In the data rows, zero lies at 4.5, halfway between 4 and 5.
Here are some numbered points:
[4 5 5 2 4 6 3 6 3 5 4 5 6 3 6 3 5 3 3 6 5 4 5 2 5 4 5 5 4 5 4 4 3 5 3 5 5] 0
[5 5 7 2 5 3 5 6 6 5 5 3 6 4 6 4 6 7 4 2 4 4 5 3 3 4 2 4 6 3 5 4 4 6 5 4 2] 1
[6 4 4 7 3 4 4 3 6 4 3 4 4 6 4 6 8 3 3 3 3 3 4 4 6 5 4 6 4 5 6 5 6 7 4 6 6] 2
[3 8 3 7 5 5 1 7 0 2 4 5 0 8 5 4 7 7 6 3 4 6 1 2 4 3 6 5 5 4 2 7 5 4 8 4 4] 3
[4 2 5 5 7 4 6 1 4 3 4 3 2 4 2 5 4 1 5 5 5 4 3 5 5 3 5 3 2 5 4 5 7 3 3 5 5] 4
[4 3 7 0 3 3 2 4 3 6 6 6 5 2 7 7 5 9 4 3 5 4 2 5 3 4 3 3 5 6 4 5 1 2 2 4 7] 5
[5 5 2 6 3 2 6 6 4 5 5 6 4 5 2 3 4 6 5 5 3 5 6 4 6 3 2 9 5 2 5 3 7 5 6 6 6] 6
[4 4 3 8 6 4 8 4 5 5 6 1 4 5 4 2 4 5 4 2 2 4 1 6 2 4 7 3 5 2 8 4 5 7 5 6 2] 7
[5 6 6 2 5 6 5 6 5 3 3 2 7 5 5 3 6 9 4 1 4 6 6 3 3 5 3 6 4 2 7 7 4 5 8 3 4] 8
[6 5 2 3 4 6 4 4 6 4 3 6 4 3 8 6 4 5 3 5 5 5 3 4 4 4 5 4 3 2 4 1 2 5 3 4 2] 9
[4 3 5 6 5 6 6 3 3 3 6 3 5 5 2 5 5 3 7 4 3 4 3 4 5 4 7 2 3 5 3 4 6 4 5 4 6] 10
[6 3 4 2 2 5 5 5 2 2 5 1 7 4 5 5 3 7 3 6 4 2 7 7 5 5 3 7 4 4 5 1 6 3 2 3 7] 11
[2 4 7 6 3 8 4 7 3 5 6 7 2 2 6 4 4 7 6 3 6 5 3 4 3 1 9 9 7 4 5 3 2 5 5 6 4] 12
[4 6 2 4 3 5 5 8 5 7 5 2 8 6 4 2 2 3 3 7 6 4 6 3 2 8 3 4 5 1 6 4 6 7 4 6 0] 13
[7 3 7 5 6 7 3 1 4 3 3 3 5 4 7 7 1 0 3 5 5 4 7 6 5 3 6 6 3 8 5 4 7 1 1 2 5] 14
[3 5 3 6 6 3 4 4 5 5 6 6 4 7 2 4 6 6 5 3 6 4 4 4 4 4 4 2 6 3 2 4 3 5 9 5 4] 15
[7 6 3 8 7 4 5 3 6 6 4 6 3 5 6 6 4 7 3 4 5 2 3 9 4 5 4 3 2 3 4 3 3 4 6 4 4] 16
[7 5 7 3 2 5 3 4 4 1 3 5 3 4 6 5 4 4 4 9 6 4 4 6 8 1 8 5 3 3 4 3 4 5 6 3 5] 17
[4 4 5 5 4 4 7 3 8 4 6 2 6 6 2 3 4 3 7 6 6 4 6 5 4 3 4 3 5 4 3 3 4 4 7 4 4] 18
[4 5 4 7 3 5 5 5 4 5 3 4 4 5 7 6 4 1 4 2 6 5 2 2 4 5 5 7 5 3 4 4 3 7 2 7 4] 19
[5 2 5 4 8 6 7 3 4 4 3 5 5 3 6 5 3 0 4 5 3 3 4 3 4 4 5 4 2 4 6 4 4 5 5 5 2] 20
[3 3 7 0 5 5 1 4 3 6 4 8 6 2 6 6 4 8 2 4 5 6 3 6 5 6 3 2 5 7 3 5 0 1 2 2 5] 21
[3 6 1 9 4 5 4 7 4 9 7 6 3 7 3 5 5 0 7 2 6 7 7 3 3 5 3 5 4 6 6 5 3 5 0 8 3] 22
[4 7 6 9 6 3 7 5 5 5 4 0 5 7 2 3 2 3 6 4 5 5 6 5 2 4 5 7 4 5 7 7 7 7 7 3 2] 23
[4 8 1 8 6 4 3 7 4 9 5 6 5 7 5 5 2 1 8 4 4 7 8 5 3 6 2 7 4 5 5 5 3 5 2 8 3] 24
[6 2 6 4 5 6 5 2 4 2 3 2 4 4 3 5 3 0 7 4 3 4 2 4 6 5 7 2 4 5 6 4 5 3 4 4 4] 25
[4 5 3 3 3 2 9 3 7 4 5 3 4 6 1 2 5 4 6 7 3 3 5 3 4 6 5 6 3 5 4 5 9 9 4 7 6] 26
[6 4 3 5 5 6 6 2 5 1 4 2 5 7 6 6 3 1 3 4 3 2 5 4 4 8 3 5 1 4 4 3 6 6 3 4 3] 27
[4 5 5 6 8 2 3 5 7 4 4 2 7 5 5 6 7 6 3 4 3 2 4 3 2 6 4 4 6 4 6 6 6 6 5 3 4] 28
[5 6 1 6 3 2 4 5 7 8 4 5 2 8 4 5 1 5 6 7 5 7 6 6 3 3 4 3 5 4 3 6 1 4 6 5 2] 29
[4 6 2 7 4 6 4 6 5 4 6 3 5 7 3 4 5 5 6 1 5 5 8 4 4 6 3 5 4 5 4 6 5 3 2 6 5] 30
[4 3 3 4 8 7 2 1 4 2 5 9 1 6 2 6 9 6 6 1 2 3 5 6 4 7 4 7 4 7 3 6 5 4 4 5 6] 31
[3 0 7 8 6 5 3 2 1 3 6 7 1 2 3 3 4 6 6 5 4 4 1 7 7 1 7 6 4 5 4 5 4 2 7 1 6] 32
[3 5 5 4 3 5 5 6 3 7 2 7 1 4 6 5 3 3 7 4 7 4 0 0 4 5 7 4 2 4 3 6 3 7 2 5 4] 33
[7 2 7 6 4 6 7 6 5 5 4 5 6 0 5 2 5 7 6 6 6 4 6 3 5 4 9 6 7 6 5 4 4 6 5 4 5] 34
[4 3 2 5 8 6 3 3 5 3 5 8 1 8 2 6 9 5 6 1 3 3 5 5 5 5 4 6 5 8 2 5 5 5 6 5 5] 35
[3 4 4 6 3 3 7 5 4 2 5 3 3 6 3 5 4 3 4 7 4 4 4 3 4 6 6 9 2 3 5 4 7 9 4 6 5] 36
[6 2 8 0 4 7 5 6 5 4 4 4 9 1 4 3 6 8 3 6 6 1 6 2 5 6 5 3 5 4 4 4 4 5 3 3 5] 37
[2 3 7 0 6 5 0 3 2 6 5 7 7 0 6 8 4 6 3 3 5 5 3 3 6 6 4 2 5 6 3 4 1 1 2 4 6] 38
[4 5 3 5 5 5 7 4 4 4 6 6 4 5 1 3 6 3 5 6 6 1 5 2 3 7 4 6 4 4 4 5 9 7 5 7 7] 39
[7 5 4 3 6 7 4 5 4 6 2 6 5 4 7 6 7 7 3 1 2 6 4 3 4 6 6 7 3 3 2 4 5 5 4 5 3] 40
[4 4 6 2 3 9 8 6 2 3 4 5 6 3 6 5 4 3 4 5 4 3 6 4 7 4 7 7 4 5 6 4 7 4 4 5 6] 41
[7 5 5 6 3 3 4 3 6 3 4 7 2 3 4 6 6 6 4 5 5 7 5 7 7 2 4 1 3 7 3 5 1 2 5 1 8] 42
[7 4 3 5 6 6 5 0 6 3 3 2 4 6 6 6 5 1 3 5 4 2 5 4 2 7 5 3 2 4 4 3 7 7 3 3 4] 43
[4 3 5 2 3 5 5 3 5 2 4 4 4 4 5 5 3 2 3 7 5 3 5 6 8 2 8 4 3 5 3 4 4 5 6 3 4] 44
[4 7 1 9 4 6 4 6 5 6 5 5 5 7 4 6 4 0 8 3 4 8 5 4 4 4 3 6 4 6 6 5 4 6 1 9 3] 45
[5 4 7 5 5 8 3 4 2 1 4 4 5 3 6 5 2 7 2 7 5 3 4 7 7 3 9 6 4 6 4 3 5 3 5 2 5] 46
[3 4 7 7 7 4 6 3 4 3 7 4 4 5 0 4 5 6 6 2 3 3 5 5 5 4 7 3 6 7 6 5 7 5 6 5 4] 47
[1 4 7 0 3 4 2 4 3 4 5 8 5 3 7 7 6 6 4 3 6 6 6 5 6 6 3 2 5 6 4 5 1 1 4 2 7] 48
Which five points above are nearest to each new point? Their numbers follow each, nearest first.
[6 5 5 7 4 5 5 6 4 6 3 3 3 5 5 3 5 3 4 5 4 5 4 4 5 4 4 3 4 6 3 5 3 4 4 6 4] 0 19 2 10 30
[3 0 2 6 7 5 4 2 6 3 4 5 4 6 3 6 2 0 5 7 3 3 4 5 6 7 6 5 2 7 4 3 6 5 2 6 4] 4 27 20 25 43
[4 2 8 3 5 4 5 4 4 3 4 5 2 2 5 4 6 4 5 6 6 4 3 1 7 5 7 7 5 6 2 6 6 5 5 5 8] 0 34 44 41 10
[3 2 8 0 3 5 2 4 3 6 4 8 6 0 5 6 5 8 4 2 4 6 4 7 5 5 5 0 5 6 4 5 0 1 4 4 6] 21 48 5 38 42
[6 7 6 6 4 6 3 4 7 3 4 2 3 8 2 3 3 3 6 4 7 3 7 4 2 5 0 3 2 4 1 5 3 4 5 2 5] 18 30 15 27 43
[5 4 4 5 0 4 7 6 4 6 4 6 3 4 2 5 6 9 5 6 5 4 4 6 4 5 3 4 3 0 4 4 4 6 6 6 6] 6 15 16 1 2
[4 4 2 7 6 4 4 6 6 9 3 8 2 3 8 5 4 2 6 6 5 5 2 1 1 4 7 1 4 4 5 6 0 8 3 6 2] 33 19 9 20 29
[6 4 3 2 2 2 6 5 5 6 5 8 4 5 4 3 7 7 4 5 3 5 4 7 3 3 3 3 3 0 4 2 4 6 5 6 7] 6 15 9 1 16
[4 5 5 7 4 4 7 6 4 5 4 1 5 5 5 4 5 3 3 2 1 5 7 5 5 5 5 8 4 6 5 5 9 3 1 6 4] 30 2 41 36 6
[7 7 0 3 2 1 4 4 5 4 6 8 5 5 2 4 7 8 4 5 3 5 3 4 3 3 1 5 4 0 4 3 4 7 6 5 6] 6 15 1 9 2
[5 5 6 4 4 4 3 4 4 4 3 1 2 7 5 5 2 6 6 3 5 5 2 6 4 3 3 2 5 4 5 7 4 6 5 4 1] 1 29 25 15 7
[5 5 4 1 5 4 5 4 4 4 3 2 4 6 4 3 7 7 3 1 4 3 5 5 4 6 2 5 5 4 6 7 3 3 7 3 3] 8 1 28 15 30
[6 5 6 2 6 5 5 6 6 5 3 5 4 3 6 4 6 7 4 1 4 3 5 4 2 6 5 4 6 4 6 5 5 7 8 2 2] 1 8 28 40 15
[5 6 3 7 2 5 6 4 7 3 7 3 4 6 1 2 3 6 6 5 6 4 7 7 3 6 4 4 5 4 3 3 5 5 7 5 6] 18 30 15 6 39
[6 5 3 8 5 2 6 6 6 7 3 4 5 7 2 5 7 5 5 3 3 6 5 5 3 6 4 3 4 5 5 4 5 3 3 6 5] 30 2 28 15 10
[6 2 5 2 4 7 7 6 3 2 4 5 7 2 7 5 4 4 3 5 4 4 6 3 6 5 7 7 5 4 5 1 6 5 3 6 5] 41 0 11 34 20
[4 5 5 6 4 6 5 3 8 4 8 2 5 6 0 2 3 3 6 5 5 3 7 6 6 5 3 3 5 4 3 2 5 5 6 2 6] 18 10 15 47 30
[5 6 4 6 6 2 5 6 6 5 5 0 5 9 4 6 1 2 5 6 4 6 7 4 5 6 1 4 5 8 5 6 5 7 4 5 1] 23 30 24 29 45
[4 4 3 3 2 2 7 5 6 4 4 7 4 4 1 5 6 8 3 5 5 3 3 6 5 2 1 5 3 0 3 4 3 6 7 4 7] 6 15 1 16 18
[4 4 6 6 2 4 6 4 6 5 3 4 2 6 4 5 4 5 4 8 5 3 3 7 4 8 4 2 2 3 2 6 4 5 5 6 6] 16 18 10 2 4
[4 7 4 4 5 4 5 6 5 5 4 2 6 5 4 3 6 6 5 3 4 4 3 3 4 5 4 1 6 4 5 6 6 6 5 5 2] 1 28 15 8 7
[2 5 5 5 9 3 5 5 4 3 4 3 7 5 2 3 5 4 7 5 3 2 5 5 4 5 9 5 6 7 5 5 7 4 6 5 4] 47 10 28 18 23
[3 3 2 2 5 6 5 3 5 4 5 7 3 4 3 3 7 6 5 7 5 0 5 4 4 5 5 6 3 1 4 5 4 9 3 8 4] 39 36 0 26 2
[5 1 8 2 5 8 8 4 2 2 3 4 5 0 6 3 5 5 3 5 5 2 4 3 5 5 8 8 4 4 5 3 5 6 4 4 5] 41 34 37 0 46
[5 6 2 5 4 3 5 5 4 6 4 4 4 4 6 4 5 2 5 3 4 7 6 1 4 3 4 4 4 6 6 6 5 6 4 4 4] 0 19 2 30 45
[5 7 5 7 6 3 4 6 6 6 3 1 7 8 5 6 2 3 4 5 4 4 8 6 4 6 3 4 7 8 4 5 5 6 5 4 1] 23 28 30 18 1
[4 6 4 6 3 5 6 4 7 5 7 2 6 7 3 1 6 6 7 4 5 4 6 4 3 5 2 4 5 2 4 4 5 4 8 4 6] 18 15 30 1 6
